Read these off the matrix that follows.
1) Which number is the fifth entry in reading order?
2) Which number is the second entry in reading order?
[[8, 8, 8, 8, 8, 8, 8, 8, 7, 8], [8, 8, 8, 8, 8, 8, 8, 8, 8, 8], [9, 8, 9, 8, 8, 8, 9, 8, 6, 8], [8, 8, 8, 8, 8, 8, 8, 8, 8, 8], [8, 8, 8, 8, 8, 8, 8, 8, 8, 8], [8, 8, 8, 7, 7, 8, 8, 9, 1, 7], [8, 8, 8, 8, 8, 8, 8, 8, 9, 8], [8, 8, 8, 8, 8, 8, 8, 8, 6, 8], [8, 8, 8, 8, 8, 8, 8, 8, 8, 8]]
1) 8
2) 8

Questions about the row below.
1) What is the 3rd entry from the right?
2) What is the 3rd entry from the left?
[-82  16  32  25]
1) 16
2) 32

Read these off the grid that follows.
1) The bottom-right entry?
2) The entry in the top-right corner?
3) The entry directly above the largest entry?
4) The entry directly above -60?
5) The entry directly above -39?
6) The largest entry in the last row?
7) The entry in the bottom-left corner?
8) The last entry of the largest entry's row?
[[-13  -8 -36 -55]
 [  2 -29 -29  56]
 [  2 -24 -38  56]
 [-12 -39 -54 -19]
 [ 12  25  30  58]
 [  9  28  56  23]
 [ -9 -25 -60 -24]
 [ 13  -8  -4  64]
 [  2  42  46 -36]]
1) -36
2) -55
3) -24
4) 56
5) -24
6) 46
7) 2
8) 64

B = ((0.192, 0.413, -1.477, 0.523, 0.473, 0.640, 2.503, 2.295, 0.250, 0.362, -0.033, 0.370, 0.093, 0.475, -1.150, 1.350), (0.259, 0.326, -1.403, 0.499, 0.526, 1.078, 2.441, 2.443, 0.316, 0.595, 0.051, 0.312, 0.223, 0.580, -1.507, 1.175), (0.245, 0.562, -1.498, 0.580, 0.632, 0.734, 2.498, 2.233, 0.192, 0.392, 0.026, 0.202, 0.254, 0.666, -1.231, 1.366), (0.398, 0.435, -1.707, 0.408, 0.506, 0.650, 2.606, 2.511, 0.133, 0.432, 0.300, 0.125, 0.234, 0.604, -1.540, 1.071), (0.414, 0.115, -0.773, 0.515, 0.484, 0.519, 2.161, 2.359, 0.203, 0.513, -0.057, 0.138, 0.162, 0.535, -1.357, 1.466), (0.347, 0.241, -1.096, 0.573, 0.881, 0.440, 1.978, 2.311, 0.139, 0.329, 0.075, 0.126, 0.248, 0.634, -0.873, 1.829), (0.176, 0.411, -0.351, 0.548, 0.989, 0.312, 1.085, 1.930, 0.362, 0.213, 0.547, 0.208, -0.033, 0.391, 0.205, 2.305), (0.166, 0.608, -0.164, 0.471, 0.095, 0.448, 0.734, 0.382, 0.322, 0.296, -0.119, 0.365, 0.282, 0.223, -0.090, -0.313), (0.228, 0.963, 0.688, 0.460, -0.153, 0.544, -0.164, -1.402, 0.593, 0.151, 0.124, 0.604, 0.300, 0.283, 1.082, -1.784), (0.355, -0.045, -0.533, 0.274, 0.310, 0.368, 1.027, 1.500, 0.257, 0.392, 0.209, 0.140, 0.301, 0.331, -1.212, 1.001), (0.407, 0.186, -0.824, 0.412, 0.084, 0.581, 1.755, 1.510, 0.352, 0.533, -0.018, 0.301, 0.316, 0.526, -1.577, 0.145), (0.296, 0.769, -0.325, 0.361, 0.452, 0.484, 0.935, 0.891, 0.072, 0.216, 0.270, 0.585, 0.428, 0.253, 0.318, 0.598), (0.458, 0.413, -1.233, 0.472, 0.656, 0.529, 2.139, 2.226, 0.187, 0.497, 0.004, 0.127, 0.363, 0.568, -1.722, 1.080))
The entry just right of 0.608: -0.164
Report the entry just right of the largest entry.
A: 2.511
The entry just right of 0.414 is 0.115
Report the minimum.
A: -1.784
Report the entry just left of 0.568.
A: 0.363
Report the entry just right of 0.241.
A: -1.096
The entry just left of -0.045 -> 0.355
The entry just left of -0.153 is 0.460
Report the entry just right of 0.274.
A: 0.310
Report the entry just left of 0.666.
A: 0.254
The entry just right of -1.402 -> 0.593

Read these off the grid that follows. Indices start at 1.
1) What is the top-left entry?
2) What is the entry just right of the smallest entry?
3) What is the entry directly above 51.8?
4) What is the bottom-left entry?
5) What is the entry directly below -47.4?
6) What is the maximum?
7) What is the entry in the top-right corner?
8) What is the entry at row 2, column 1?
[[  41.0  151.2   15.8  -44.2  125.2]
 [ -62.1   80.0  200.3  160.5  -56.8]
 [ 239.9  211.3  -82.2  230.8   51.8]
 [  40.0  158.0   19.8  -47.4  128.7]
 [ 232.3  210.6  -75.8  223.3   57.5]
 [ 197.9 -225.8 -216.6 -106.7  259.0]
 [  48.3  137.0    0.6  -51.4  133.1]]
1) 41.0
2) -216.6
3) -56.8
4) 48.3
5) 223.3
6) 259.0
7) 125.2
8) -62.1

m =
[[ 41 -23  -3 -60  14 -17  -4  38 -11  39 -19 -17  -4  16]
 [ 81  11 -29  14  31 -23  -1  19  -1  36 -30  31 -15  52]
 [-10 -16   9 -21 -19  38  -2  14  -8 -12 -22 -42  -7 -15]]
Rows and columns are numbered from 1.
Read off the entry in row 2 and column 1.
81
Read off the minimum.
-60
Read off the bottom entry of the column that holds the largest entry.
-10
Read off the entry directly above -21.
14
Read off the entry at row 1, column 2.
-23
Read off the entry in row 3 and column 3.
9
The bottom-right entry: -15
Read off the entry at row 1, column 1.
41
Read off the entry just right of -10.
-16
Read off the entry just left of -60.
-3
The entry in the top-right corner -> 16
Read off the entry just right of the smallest entry.
14
The entry directly below 39 is 36
